One turning vector, and how many ticks it has turned:
The counts run from 0 to 910.
[144 101 128 134 122  96 111  93 127 141 128 172 133 135 128 144 122 127
  72 163 132 127 117 113 114  80 111 108 170  83 106 127 125 107 160  96
  84  90  88 145 108 155 164  78  77  99 108 183 130 107 110 139  93 127
  91 121 172 122 144 161 157 122] => 648
[142 152 122 141 148  54 135  98 138 174 169 169 114 162 123 138  91 152
 108 153 108 128  93 112 114  73 127 109 148  86 105 149 124 111 121 106
  96  93 114  83 123 178 133 115  87 102 109 152 147 136 130 166 117 116
 126 172 124 114 114  67 121 164] => 724
[129  95 128 109  79 135 102 132 113 140 134 142 119 111 120 114 105 156
 102 182 105 165  89 159 147  92 137 117 170 114 139 136 147 113 129 139
  99 130  70 147  64 125 164 137  77 133 134 189 149 120 142 114  95 120
 107 122 134 113  93 126 155  98] => 257
[160 105 105 128 122  94  87  54 121 153 157 150 101 137 176 158  90 132
  91 118 147 124 144 132 112  83  98 105 139  74 102 139 122 115 173 112
  88  95  95 127 115 136  87 105 118 113  89 142 104 102 128 149 145 112
 127 143 156  91 114  91 107 147] => 328
[130  84 116 125  96 124  79  91 134 130 140 145 126 126 135 179 119 120
  74 166 165 124 107 143 140  82 123 107 156 100  94 141 166 107 149 114
  94 104  91 166 112 123 151 130  81  98 123 148 101 103  93 152  88 107
 132 120 162 100  93 154 139 124] => 698
[113 122 131 136 109 111 127 105 121 142 176 173 146 161 127 167  74 153
 134 172  63 153  90 144 141 123 158 116 171  88 110 164 107 135 127 147
 113 132  78 146  97 145 154  94 103 143 124 135 178 134 164  94 113 122
 131 164 117 115  89 113 141 117] => 753
[151  82 100 101 106 119  61  87 124 132 143 127 102  93 156 150  86 141
  78 134 131 166 117 134 132  90 129 107 141  86 115 140 175  80 152 135
  80 103  88 132  87 109 125 121  88 143 133 154 122 108 135 115 135 120
 102 135 134 112 100 120 139 113] => 897
[107 102 134 147 120 132 106  90 124 135 146 147 107 156 135 162  66 140
 133 156 109 158 119 114 108 124 161 106 171  67  87 169 147 100 164 143
  96 124  88 150 102 152 138  63 103 174 119  97 138 125 143 110 136 134
 134 145 133 116  88 103 143 123] => 878
[152 105 130 126 104 109 118 120 133 156 138 173 117 131 114 123 142 115
  70 154 152 143 101 116 130  74 118 104 141  95 108 118 164  84 142 102
  84  92 110 134  92 133 158 126  50  93 110 176 112 118 126 169  95 124
 110 142 156 110 114 126 134 116] => 839
[122 125 116 116  92 125 116 100 127 142 194 147 109 164 146 150  70 153
 153 161  98 143 100 145 137 101 130 123 159  64 117 153 102 133 110 135
 145 162  79 140  86 143 126 117 118 120 106 153 132 150 144 124  96 108
 138 146 112  95  77  73  85 136] => 482
[131  92 123 119  66  92  93  98 108 105 158 156 135 121 139 164 117 152
 104 171 122 116 105 167 149  77  85 114 193 101 135 148 115 143 133 129
 112 106  76 164 115 130 143 142 143  76 110 178 124 140 133 154 121 120
 144 124 155 108  95 121 126 124] => 189
[135  85 118 116 100 117  92 105  94 117 149 142 123 114 154 110 109 156
 104 177 127 142 121 149 148  95  91 111 173  87 149 138 102 117 149 122
 102 119  76 155 103 118 159 100 117 106 113 217 144 129 156 114 106 128
  90 105 162 131 117 122 143 101] => 139
[129 131 134 169 130 101 137 114 134 151 156 186 126 178 102 155 126 115
 104 169 121 145  97 102 117 100 142 109 161  89  92 163 159  86 131 106
  87  98 123 122 114 153 173 102  60 108 115 134 121 138 134 172  91 126
 127 154 143 117  99 113 138 142] => 362
[122 135 105 160 150  83 111  85 125 153 149 168 140 161 129 168  93 142
 131 153  92 119 131 136  81 115 130 134 213  72 110 172 108 123 129 108
  84 108  83 144 129 150 121  85 133 116 103 102 110 118 123 128 120 119
 147 144 145 105 100 110 148 154] => 621
[129 130 101 126 122 102 101  76 143 140 166 146 126 145 151 166  92 142
 108 157 152 124 102 145 130  77 102 125 163  78 116 127 115 123 102  78
 122 101  87 126 130 125 133 123  97  64 100 171 109 128  98 153  75 113
 116 128 137 102 116 115  88 174] => 152
[112 127 154 119  95  83 141 132 127 141 136 178 135 142  93 146 121 160
 119 179  91 130 102 131 130  75 135 120 202 108 106 146 116 140 132 149
  94 121  79 144  86 182 156 106 104 105  99 160 160 148 140 133 108 129
 130 170 137 116 114 111 156 119] => 193
[117 103 139 108  89 107 105 133 111 122 134 147 135 108 115 141 114 149
 101 193  91 150  94 151 141  95 124 118 196 115 142 146 139 129 127 153
  98 114  64 153  84 137 177 121  92 121 131 188 162 137 144 115 101 127
 111 125 144 117  92 145 173 102] => 574
[126 129 142 133 111 107 141 113 110 145 175 159 105 159 133 111  97 152
 127 167  93 168  88 116 135  99 140  96 132  67 120 151 132 104 133 144
 121 130 112 106  84 165 162 112  91 142 126 173 169 156 175 138 117 127
 112 158 104 133 108  62 116 123] => 215
[154 137 104 125 107 103  86 118 116 121 148 152 123 118 117 154 109 143
 134 150 104 158 113 155 123  71  90 124 211  94 132 155 146  71  93 117
  85 105 119 116 101 121  82 147 135  92 114 151  86 140 115 136 116 128
 110 135 131 109  81 101 114 153] => 815
[146 143 131 158 140  90 143 131 126 152 159 184 127 159 106 111 126 140
 110 170 110 142  91 112 106  92 115 123 172  90 117 138 121 102 122  85
  90 101 124 110 102 165 164 104  73  94 105 195 132 136 146 148  83 125
 107 142 144 121 129  99 143 139] => 472
[121 124 115 116  88 123  90 119 118 131 165 111 113 114 150 140  96 177
 129 178 106 154  87 173 144  87 114 123 171  92 144 153 128 125  88 136
 141 146  72 141  95 134 146 144 108 114 133 171 136 154 128 138  83 114
 118 118 113 110  73  89 108 144] => 734
[129 122 138 126 129 128 140 108 142 159 155 165 109 174 125 134  95 136
  99 161 135 157  87 101 123  86 146 100 131  74  85 123 157 100 126 108
 111 127 107 118  91 165 169  75  39 116 106 158 134 134 121 145  81 136
 101 159 119 132 127 112 124 137] => 23
[140 129 107 171 165  88 128  61 129 168 159 163 114 161 153 137  96 139
 112 139 130 135 128 111  90  97 130 110 155  65  97 146 118 108 157 101
  86 107 104 113 143 148 143  63  94 121 103 131 123 116 145 154 119 120
 117 138 158 108 122  94 131 157] => 282
[140 137 127 154 141 112 126  98 133 166 155 175  99 179 123 141  85 121
 132 130 115 169 114 110  97  95 147 129 152  72  81 152 150  82 132 118
  88 119 122 117  90 155 115  84  73 130  98 110 110 130 128 132 119 120
 119 167 126 109  98  76 114 152] => 164
[122 144 124 136 101  93 154 115 109 137 161 152  92 143 128  99 107 172
 138 150  99 147 116 133 104  80 124 115 183  82 115 155 119 115 145 160
 104 130 101 127  81 176 118 105 122 144 103 154 127 174 179 148 143 124
 129 158 131 127 100  53 126 137] => 17
[124 105 100 132 126 109  72  51 138 141 142 136 125 121 143 199  85 136
 101 144 134 121 118 151 125  82 133 126 183  75 108 170 140 115 129 113
  93 106  76 141 138 128 119 121 121 115 120 106  98 113  90 143 112 101
 141 126 153  84  74 130 129 166] => 240
[115 140 100 127 119 121  79 100 131 121 128 131 140 110 125 160  88 168
  99 189 120 146 115 155 129  92 107 122 203  73 145 148 140 108  90 108
 109 114  90 128 130 137 163 113 113  97 138 177 134 143  87 121  78 117
  96 114 139 139 112 138 156 150] => 735
[148 106  99 115 113  97  65  62 128 149 143 134 115 103 162 169  85 140
  61 145 137 127 117 136 129  77 105 115 147  67 119 124 134 112 150  97
  87  89  79 132 134 111 124 116 108  99 131 163 120  93 104 121 118 100
 107 137 153  94 131 138 125 142] => 263
[160 109 124 137 115 102 111 127 129 148 127 170 131 127 105 128 145 124
  94 163 133 148 103 132 123  76 116 125 184 117 107 136 163  76 138 100
  71  81 122 135  89 125 137 130  66  86 110 185  91 105 118 154  94 119
 113 119 156 101 100 131 150 116] => 316
[147 130 137 126 109  67 142 134 108 145 152 196 128 167 103 130 114 149
 124 130  76 140 100 117 124  72 128 116 177 104 101 152 115 109 124 132
  88  96 118 100  81 160 113 124 104 103  89 154 145 144 143 149 130 134
 111 190 119 128 113  88 127 132] => 834
[135 104 103 121 118  91  88  72 129 133 118 135 127 104 147 158 119 159
  74 161 147 126 118 141 121  73  96 110 184  78 135 136 139 113 133 107
  83  81  71 145 137 140 151 118 112  96 124 182 108 130  96 148 101 108
 111 116 163 114 112 143 151 148] => 396
[129 122 113 157 126 134 120 125 119 136 146 133  93 119 137  78 117 158
 120 187 101 178 113 137 103 112 117 126 166  76 143 145 153  82 142 133
  89 128  99 131  88 133 164  95  82 158 130 173 132 149 176 112 118 125
  91 119 142 132 102  87 139 118] => 604
[132  99 140 135  79 120 103 151 110 105 168 166 120 130 112 128 109 149
 111 169  85 187  88 122 157  98 125 101 159  94 121 154 161  71 112 126
  99 116 124 121  82 121 153 136  85 117 135 185 151 143 155 116 109 146
 106 144 115 136  91 115 138 101] => 692
